runs of hidden systems
A, path 1 (9 x 22)
7	20	-5	4	-12	23	-4	11	10	37	-6	11	-14	-12	-14	0	-6	-3	-32	-14	-17	10
25	11	24	5	-16	20	-8	11	16	28	3	-15	1	12	-10	-3	26	11	-8	11	-6	12
29	-14	10	-3	-16	-3	-10	10	6	17	2	-19	6	-21	11	-14	-1	16	21	30	-20	5
5	-3	-16	-19	-17	-2	-13	10	-5	0	-6	-2	-2	-35	6	-12	3	12	9	-17	-42	13
-3	-2	0	11	-22	14	-14	35	8	12	7	4	-12	-8	-1	4	1	4	-22	-33	-18	16
23	-2	10	0	-7	41	3	16	14	31	6	-16	4	2	6	0	-4	6	-28	5	0	5
23	3	4	-9	-18	14	-11	-6	15	40	-16	-7	2	-11	0	-18	9	11	11	17	-12	-12
17	11	5	-2	-22	-19	-15	8	2	9	2	-3	-7	-32	-17	4	10	20	10	6	-35	7
5	-6	6	-1	-21	5	-13	31	-2	-5	7	-13	3	-11	7	-4	-1	-7	-4	-11	-34	40
X, path 2 (9 x 22)
-4	8	-21	-13	18	-7	11	2	-15	-15	12	20	-19	-5	-9	-15	23	21	-8	-11	-1	32
-7	-14	-8	7	1	-33	1	-3	2	-31	12	0	4	12	4	13	-28	-15	27	0	18	-5
-12	22	0	-25	-1	11	-2	-33	5	2	-27	1	11	2	-11	-1	3	-13	-1	-2	-4	-37
-10	-5	2	-1	-21	16	-9	31	21	10	11	14	-29	8	-12	-8	1	8	-28	-17	10	-9
34	4	7	11	5	-16	7	-6	6	2	23	-10	1	1	-14	27	14	34	8	13	17	-1
-10	18	6	-6	12	2	6	-12	-10	-24	-5	-7	14	31	-4	-2	23	-23	-1	-12	0	30
-19	-2	-34	7	10	-18	1	-8	-5	8	-9	35	-19	-5	0	-14	-15	-6	9	-16	14	-5
7	-1	-5	-33	-21	-7	-4	-2	16	-28	10	-13	3	-8	-9	15	-19	7	8	-12	-6	-31
-1	21	30	11	-10	13	-1	-2	17	19	-5	-2	-3	25	-23	5	0	-18	-21	22	13	-12
N, path 3 (9 x 22)
-6	-17	-2	15	-18	15	-20	18	5	7	-7	-11	14	-6	20	19	-10	-9	-3	-39	-15	-11
24	14	-13	-3	1	25	-1	-21	11	47	-20	0	6	3	1	-6	6	-3	-2	-10	1	-1
4	6	14	-7	-16	-4	-7	15	10	12	5	7	-23	7	-19	-35	19	8	2	29	-1	18
5	-5	33	20	2	-10	5	15	-11	-17	19	-20	10	-11	-1	22	0	13	-8	31	-8	9
-12	-8	2	3	8	14	-5	-2	-17	-19	-14	-18	30	9	27	6	9	-20	4	-23	-15	15
10	-17	-29	3	-7	12	-8	7	5	35	-12	6	-2	-14	21	-17	-23	-8	11	-15	-9	7
23	11	6	-27	-18	23	-1	6	22	21	4	-6	-12	-8	-17	-10	10	21	-17	9	-9	-13
-13	21	39	24	-4	-2	-4	6	-3	6	-4	1	-1	9	-20	3	13	-13	-18	27	-4	9
-3	-19	7	28	21	-6	0	7	-26	-10	2	-6	14	-2	25	2	26	13	12	1	0	25
X, path 4 (9 x 22)
25	4	17	23	-18	7	-9	22	6	21	10	-18	8	-10	-3	22	-6	3	-12	0	-20	22
10	10	6	2	12	-8	7	-3	-18	7	-2	-2	1	-10	-1	-20	16	1	8	32	-18	44
-17	-31	-15	-4	15	-2	5	7	-17	-20	-1	0	5	-2	33	-25	-13	-11	16	8	3	13
-6	-12	-7	4	2	10	-3	-12	-5	8	-18	-8	20	-22	22	14	-30	-8	2	-5	-10	-36
-2	8	21	0	-27	19	-17	20	6	18	-11	-9	0	-19	-7	1	1	-3	-21	-3	-35	-5
22	-11	14	17	-7	-1	-3	21	2	24	12	-4	-11	-6	1	-17	13	20	5	32	-1	26
13	-16	-4	-3	25	10	15	-8	-21	-14	6	-21	23	4	29	-5	9	4	11	12	1	26
-24	-4	-14	18	16	2	1	-6	-21	1	-20	7	14	-13	22	5	-25	-29	-5	-15	-13	6
-6	-5	-6	-7	-23	-10	-17	9	0	7	-12	5	-6	-40	-1	-5	-16	5	6	-2	-36	-17
E, path 5 (9 x 22)
-22	19	16	16	5	9	3	-2	3	-10	-2	5	4	32	-13	18	-2	-31	-26	-13	15	2
-21	-8	-3	13	14	-4	1	-13	0	12	-15	20	-9	9	5	-17	-2	-2	6	17	32	-34
3	6	0	-8	5	-32	-2	-25	-2	-31	1	-6	12	10	-8	15	20	10	34	-1	9	-11
-7	16	-21	10	5	-13	4	-14	-2	-3	-8	11	6	8	-5	17	-32	-37	2	-24	0	14
-19	8	-16	-3	17	9	8	-6	0	3	-2	28	-22	19	-10	-13	21	6	-17	-20	27	-5
-10	-13	12	-3	-12	-10	-8	3	19	-27	12	-7	1	29	-5	13	-3	-1	12	-5	29	-34
-10	12	2	15	27	-3	13	-32	-16	-6	-14	-4	25	-1	5	27	-13	-17	-4	4	6	-17
-21	18	-9	15	0	-27	-12	-14	-3	9	-19	31	-15	4	-17	-10	17	-9	15	-12	2	1
18	-1	-21	-7	5	-15	10	-9	17	-11	21	5	-9	29	-8	6	-8	2	16	-9	37	2
Y, path 6 (9 x 22)
1	-4	7	-24	-13	12	1	10	-5	-7	-4	-19	12	-26	10	-9	-25	-10	-6	19	-36	3
-22	-4	27	16	5	10	3	25	-17	-16	10	-4	-1	-14	1	12	7	11	-35	7	-11	2
12	-12	8	40	0	9	-13	16	-5	30	-4	-7	12	-2	19	12	17	7	0	-14	-6	20
23	3	3	-24	-5	33	-2	-9	7	6	-7	-30	25	13	13	-2	22	1	3	-13	-11	7
-2	4	17	-21	-28	-3	-12	11	2	-18	-3	-19	11	-20	-5	3	-8	-6	1	8	-40	-5
1	-9	20	15	11	2	12	21	-20	-7	18	-10	0	-26	7	9	-3	20	-21	27	-12	13
-4	-11	11	29	1	15	-10	23	-8	9	0	-7	7	15	18	-1	20	-7	-7	-17	-3	36
13	-3	-7	-14	-5	33	-9	-8	0	20	-21	-19	24	-8	21	-3	8	-3	1	-21	-24	-3
5	7	24	-22	-21	9	-6	8	9	-22	7	-27	12	-7	-12	20	1	7	-13	-1	-22	-20
A, path 7 (9 x 22)
20	-27	8	28	6	2	3	10	-4	16	8	-19	16	-8	28	10	-20	3	9	23	7	6
13	6	-30	-41	-1	8	1	-24	3	1	-14	-4	9	-12	6	-11	-1	2	17	-20	-15	-10
-14	8	1	13	-25	-20	-16	21	16	5	8	25	-30	-3	-28	4	-4	3	-9	-18	1	-5
5	9	25	0	11	23	18	12	-10	-7	15	-17	8	4	-2	6	-1	-4	-34	23	-6	23
2	-19	-2	10	2	12	-13	-6	0	27	-25	-5	12	7	28	-27	16	-5	28	7	4	-1
19	2	-16	-8	-2	-18	-1	-8	3	-4	9	2	-4	-27	-10	23	1	36	11	-16	-5	-23
-14	13	9	-12	-28	0	-10	15	10	-18	1	-4	0	6	-14	3	-25	-35	-12	-10	-22	9
5	-1	-7	18	20	14	12	11	-9	28	6	16	-14	4	5	-20	5	3	-18	11	12	36
7	-13	16	-14	-5	18	-8	-5	8	-4	-2	-19	12	9	11	-2	39	28	9	-3	7	-30
E, path 8 (9 x 22)
-13	-5	32	14	-22	14	-19	19	0	14	-16	-13	10	-15	8	-1	4	-5	-10	10	-26	-13
32	1	-2	10	3	-6	3	-7	-1	34	0	-4	0	-28	0	-3	-2	24	11	32	-8	1
15	11	8	-15	-16	-6	-5	9	1	-8	5	-13	2	4	-10	-17	12	-8	12	13	-26	45
5	-20	-23	-17	1	19	8	19	-1	6	8	0	-8	-17	20	-23	-32	-5	-11	0	-9	16
-5	-10	12	-11	-4	21	-5	22	-7	-11	7	-11	-2	-16	8	-1	32	33	-20	-14	-18	-5
17	-9	19	25	-24	5	-14	19	13	25	2	-17	9	-15	6	20	-20	1	-4	8	-11	-11
20	18	13	3	11	15	8	-12	-8	31	-9	-7	7	-11	-4	-12	18	8	-8	34	-13	19
6	-8	-1	-21	-26	-12	-12	17	9	-2	2	-2	-13	-9	-3	-35	-8	-5	22	22	-21	20
17	-15	-18	-19	13	12	17	12	-14	-15	21	-13	4	-20	17	1	-12	17	-9	-4	-12	21
M, path 9 (9 x 22)
-2	6	-18	-24	17	4	19	-12	-7	-14	8	8	-7	-26	-6	11	-18	19	-22	-2	-1	-26
-27	14	4	28	1	-18	-3	10	-9	-14	5	18	-9	0	-17	28	-6	-10	-19	-24	-2	6
6	0	-6	22	7	6	-1	-4	11	18	0	7	0	42	4	0	9	-15	5	-17	33	18
8	4	-13	-41	-6	11	2	-24	20	-6	-7	-5	4	21	-4	-15	-4	-7	15	-2	16	-29
8	13	-19	-14	4	-10	12	-10	0	1	8	13	-13	-33	-18	17	-27	16	-14	0	-7	-22
-21	8	-1	22	12	-22	6	12	-14	-25	17	19	-15	5	-14	17	5	1	-14	-15	8	22
-10	-13	-7	22	3	4	-6	-1	11	11	-8	8	2	37	14	-6	-7	-25	12	-15	32	1
13	9	-18	-39	6	28	11	-28	14	3	-10	-8	10	12	2	-3	-2	-2	-2	-13	11	-25
4	22	-8	-15	-14	-16	1	-2	10	-7	10	10	-15	-21	-31	21	-19	9	-14	-9	-13	-19
M, path 10 (9 x 22)
-8	-18	6	-29	-24	5	-11	13	18	-28	7	-12	0	6	3	-4	-3	6	7	-11	4	-36
9	16	7	22	17	4	18	-13	-6	23	-1	2	2	-21	-9	22	-21	3	-26	26	3	-12
-24	18	-1	-2	-2	-13	-11	3	-10	-17	-8	16	-9	10	-15	-13	33	-8	4	-23	-15	28
22	-28	-10	17	-9	-5	-11	7	18	21	7	-6	2	10	18	4	-11	10	28	-7	25	-13
2	14	4	-35	18	14	24	-22	-9	-27	1	-17	16	3	-3	-2	-7	-8	-11	23	-1	-4
-16	5	-12	7	-20	-8	-13	18	3	15	-8	23	-20	-27	-10	-3	-22	-8	-12	-19	-24	-1
9	-9	10	19	17	6	6	11	-2	-5	21	-4	-3	18	4	13	33	28	-11	-10	25	10
-14	5	14	0	-11	-11	-9	-17	8	-6	-20	-4	13	21	-3	-5	-12	-35	22	19	6	-18
23	7	-35	-18	12	14	10	-15	-5	27	-6	9	-3	-25	4	-11	-4	14	-3	-10	-13	12
B, path 11 (9 x 22)
1	-16	0	-21	7	0	3	-15	-13	-19	-11	-22	25	-14	26	-10	-6	-2	24	21	-13	-13
-30	15	-3	-5	9	1	-5	-4	-20	-9	-17	18	-5	-25	-7	-1	20	8	-18	-19	-26	-8
11	-5	-7	17	-5	20	3	27	8	31	14	9	-18	-11	0	5	-19	9	-32	-10	2	11
15	-10	26	7	-5	22	-3	8	9	10	1	-24	15	30	13	-11	18	-5	5	20	11	14
6	-5	-8	-12	0	-16	-10	-23	-3	5	-20	0	8	-14	8	-17	22	17	39	9	-7	-19
-3	6	-5	1	8	-15	5	6	-21	-20	12	0	-1	-38	-6	22	1	24	-12	-10	-25	5
-15	-9	10	17	-20	14	-11	35	2	10	0	1	-6	-4	7	-8	-22	-25	-21	-3	-18	20
3	-16	-7	-9	17	30	8	-2	-2	16	-7	-2	3	18	24	-34	13	-2	1	11	18	9
12	1	4	-15	-5	8	-9	-14	8	-1	-5	-11	8	-3	-2	9	36	34	10	-16	0	-33
Y, path 12 (9 x 22)
11	-9	14	11	18	3	15	1	-23	-3	7	-19	19	-22	19	7	-11	7	-5	36	-13	14
-16	3	10	9	-1	11	-7	21	-12	-15	1	-2	3	13	4	0	29	-7	-15	-27	-15	36
20	-13	-13	-2	-11	25	-9	9	3	29	-9	-13	12	-24	22	2	-14	4	-2	-18	-24	-2
3	8	32	-13	-10	27	3	7	9	-14	8	-27	14	14	-6	15	8	0	-26	9	-2	-15
1	3	24	25	-13	-16	-17	11	-10	13	-10	-7	6	-25	0	0	13	6	11	21	-32	13
12	-21	0	-10	15	18	10	11	-14	-16	16	-19	9	-1	24	-7	26	26	-2	1	-2	21
-6	-6	3	5	-17	7	-14	13	-1	-8	-9	-18	19	4	15	8	-18	-33	3	-22	-25	18
5	15	5	-9	10	29	11	-4	-11	13	-5	-9	8	-29	-1	9	2	12	-35	3	-25	-7
5	-7	30	17	-26	4	-19	35	13	2	14	-11	-6	8	-8	9	19	15	-11	-5	-5	3
B, path 13 (9 x 22)
-16	7	-7	-19	-1	-17	1	-26	-6	-21	-18	-1	12	-7	-2	-1	-26	-27	18	8	-11	-20
-25	19	-18	-3	19	-4	15	-5	-13	-13	3	29	-19	-1	-18	3	-2	-2	-29	-18	6	5
8	-3	1	8	-16	15	-1	18	28	13	16	2	-11	26	-9	14	-21	-10	-21	-18	26	-8
17	10	12	0	7	1	9	-27	10	6	-5	-14	17	32	-3	0	-1	-19	15	28	24	-3
-4	13	-13	-8	1	-39	-7	-24	1	-18	-5	16	-7	1	-19	4	18	9	31	-11	4	-11
-1	3	-12	1	-1	-20	11	8	-3	-24	22	3	-6	-17	-10	28	-42	-3	-12	-8	-6	3
-27	5	10	4	-4	11	1	9	4	-9	-5	3	0	29	-1	-9	-18	-44	-18	0	7	12
3	0	-24	-14	12	12	9	-21	13	13	-7	15	-8	25	2	-18	3	-1	5	-8	36	-18
20	20	7	-7	0	-8	7	-18	12	-12	12	-11	8	9	-23	36	10	19	-3	-8	13	-24
N, path 14 (9 x 22)
-14	-25	-1	21	-12	-25	-17	25	-11	-11	3	6	-5	-28	12	5	-12	9	15	-8	-18	-1
24	11	-11	-12	-2	20	1	-14	9	6	1	-18	20	4	1	32	4	6	-8	-38	-3	-9
-5	15	-9	-3	-2	10	1	-8	11	24	-15	17	-13	23	-10	-30	-8	-30	-3	9	10	17
4	-14	10	1	7	-9	8	15	-8	-2	19	5	-18	-24	-1	-14	8	38	-4	35	4	-3
-10	0	29	3	-15	-5	-13	4	3	-31	0	-24	22	12	-2	28	9	-8	2	-10	-8	-16
1	9	-23	19	20	-2	3	-22	-16	19	-21	8	15	-3	14	5	-10	-24	8	-16	-8	21
13	-16	-24	-27	-11	11	-2	19	15	7	13	8	-24	1	2	-30	4	20	3	-14	7	8
11	11	26	-2	-16	5	5	2	17	6	8	-13	1	0	-20	16	-23	-2	-18	34	5	-26
-29	17	14	10	22	-1	2	-15	-28	-14	-19	6	10	-3	-1	-4	33	-4	-8	4	-12	8

runs to name
path 15 (2 x 22)
17	-2	6	24	3	10	3	0	-2	18	2	-17	18	-20	9	40	-16	9	-15	-5	-9	-13
21	17	-14	-21	-17	10	-6	-16	19	19	-14	-8	10	14	-7	-7	-12	-29	14	-12	-11	12
 -> A
path 16 (2 x 22)
43	6	-16	-1	-3	6	5	-6	13	30	9	-7	0	-17	-6	19	-6	26	0	-8	-1	-2
3	18	15	-6	0	0	12	10	-6	-22	16	-12	4	8	-14	4	-4	-18	-17	12	-14	41
 -> X
path 17 (2 x 22)
4	12	-9	-2	-17	16	-14	6	21	14	-4	5	-6	30	-9	1	13	-15	-7	-42	4	14
4	2	0	-23	1	27	15	-5	19	6	6	-1	-7	13	-7	-4	-18	0	-26	13	26	-35
 -> E
path 18 (2 x 22)
-14	-18	-8	-3	-10	-20	-13	11	-6	-1	-9	11	-12	-14	10	-38	-5	-5	31	19	-13	10
-12	-2	-8	0	14	1	4	10	-21	-19	9	7	-4	-24	3	14	19	28	-20	-28	-15	5
 -> A
path 19 (2 x 22)
34	22	6	-12	-17	15	-2	-14	18	26	-7	-19	15	3	-13	8	-7	-12	1	8	-14	7
11	8	-2	-23	-14	-15	1	14	7	-5	16	9	-28	-13	-24	-24	8	21	2	21	-11	16
 -> M
path 20 (2 x 22)
-3	1	-4	11	-20	4	-18	13	13	14	-9	6	-4	26	1	-14	6	-26	8	-28	-4	31
14	-6	-19	-32	9	32	16	-10	13	9	5	-2	-4	7	6	-12	-9	13	-12	-1	23	-26
 -> E
path 21 (2 x 22)
19	-1	-3	13	-27	-24	-22	5	17	11	2	-4	1	-13	-8	25	-12	8	22	-17	-11	-13
14	14	-11	-26	-12	5	10	11	6	-10	16	-6	-5	-6	-13	-4	-27	-14	-16	0	-21	33
 -> A
path 22 (2 x 22)
-26	-2	-6	-23	8	20	6	-10	5	-16	-5	10	-6	19	1	-10	6	-1	-15	-16	24	-36
3	21	-9	10	2	-4	0	-22	7	16	-11	9	3	-10	-16	33	-11	2	-10	-20	5	-35
 -> M
path 23 (2 x 22)
-7	-14	31	5	0	3	4	12	-10	-10	3	-17	7	-20	9	0	-7	10	-8	42	-9	-19
-27	-8	3	37	12	-2	-12	2	-20	18	-23	16	2	-10	18	-7	20	-1	3	-9	-7	0
 -> B
path 24 (2 x 22)
17	14	-21	-39	-2	-6	7	-11	-5	-14	4	-3	-3	-28	-11	-3	-1	17	4	-4	-28	7
-5	-16	5	23	-9	-24	-2	33	-4	-16	27	7	-16	-15	-3	13	-22	8	-7	5	-2	12
 -> M
path 25 (2 x 22)
11	4	0	-39	-21	0	-8	3	12	-9	2	-7	-8	3	-9	-33	23	11	18	10	-15	8
9	-18	-3	11	13	16	16	4	10	11	13	-3	-2	27	14	-5	-24	-12	-7	15	39	1
 -> X
path 26 (2 x 22)
14	24	21	23	7	9	2	-9	-1	34	-7	1	1	-10	-18	16	19	15	-21	16	-4	-3
18	-9	5	30	-13	-26	-17	19	6	17	9	3	-8	0	-3	-2	13	11	26	6	0	29
 -> B
path 27 (2 x 22)
45	-3	-17	-9	9	1	15	-17	11	17	14	-13	6	3	2	7	-16	12	15	15	19	3
-21	20	10	-25	-6	8	-1	-1	-8	-25	-11	-5	6	8	-9	-15	9	-27	-11	-1	-26	20
 -> E
path 28 (2 x 22)
1	-15	0	-13	-7	17	5	11	20	-12	15	-9	-3	41	6	-7	-14	-16	-3	-5	32	-3
-6	-2	0	-7	15	-2	12	-22	-12	6	-15	2	8	-22	8	-10	-21	-3	4	39	-3	-27
 -> N
path 29 (2 x 22)
-9	-5	-11	9	26	-8	24	6	-14	-24	27	11	-10	-1	-2	17	-18	8	-22	-2	21	7
-36	2	0	14	3	7	-4	2	1	-5	-13	15	0	27	2	1	-10	-34	-13	-23	16	-7
 -> M
path 30 (2 x 22)
-6	-16	0	-2	2	-27	-5	-15	3	-16	-4	1	3	4	6	-5	-3	4	35	18	19	-32
-20	12	-15	-8	14	-27	11	-14	-19	-35	2	11	-2	-19	-9	15	-19	-7	-2	-4	-11	-4
 -> A
path 31 (2 x 22)
-1	-15	15	2	-17	32	-16	26	4	11	-5	-15	7	-7	16	1	19	13	-16	-23	-20	-6
21	-1	6	2	4	23	1	-4	-4	39	-15	-10	10	-19	13	-18	7	7	-2	28	-16	7
 -> B
path 32 (2 x 22)
25	20	0	-3	6	25	6	-8	7	17	5	-9	7	14	-10	17	29	14	-21	-22	4	12
17	-1	10	-17	-39	2	-21	13	24	13	-5	-14	-1	1	-6	-17	-2	-6	18	8	-20	2
 -> Y
path 33 (2 x 22)
28	-5	-8	30	0	-3	-9	4	5	26	3	-7	9	12	10	15	8	3	18	-19	5	28
23	0	-5	-32	-15	-6	-6	-6	4	-17	0	-24	16	1	5	-11	3	-6	30	4	-23	22
 -> B
path 34 (2 x 22)
2	9	-9	-20	-7	-16	-3	-25	4	-20	-12	-8	16	21	-2	-4	-8	-32	33	-5	-3	8
25	-8	-33	-21	-3	10	11	7	8	14	13	4	-12	-18	5	-6	-36	7	-6	-8	-3	8
 -> M
path 35 (2 x 22)
-17	-11	2	-33	6	16	9	-8	3	-33	-1	-11	9	12	10	-9	-4	-4	-4	2	14	-34
-27	8	-6	27	14	-17	0	-14	-11	15	-18	29	-8	-13	-6	2	-18	-12	-4	7	7	-21
 -> A
path 36 (2 x 22)
-1	11	-6	8	27	-6	15	-24	-13	-16	0	-2	16	30	3	10	12	-17	8	-9	18	22
-1	-19	-10	-3	7	-17	4	-7	10	-20	12	3	-4	27	6	-2	-7	1	24	0	40	-17
 -> A
path 37 (2 x 22)
0	0	-14	-3	-22	-11	-17	-1	17	8	-5	9	-8	-15	-10	18	-17	7	6	-27	-4	-40
14	29	14	14	15	-2	17	-10	-1	1	14	0	0	11	-27	30	6	6	-24	9	14	10
 -> E
path 38 (2 x 22)
15	-34	-8	-5	0	6	-1	8	9	5	13	-8	-1	-8	21	-1	-2	34	13	1	18	-29
-3	12	25	12	6	4	-3	-12	-16	-6	-15	-22	31	-12	6	26	12	-4	-5	7	-25	-7
 -> B
path 39 (2 x 22)
27	11	17	9	-3	20	4	7	4	36	3	-11	0	-18	-7	3	7	20	-21	24	-12	5
-14	6	24	-2	-11	-21	-14	8	-7	-17	-2	2	-7	-1	-14	-19	35	7	15	22	-16	12
 -> M
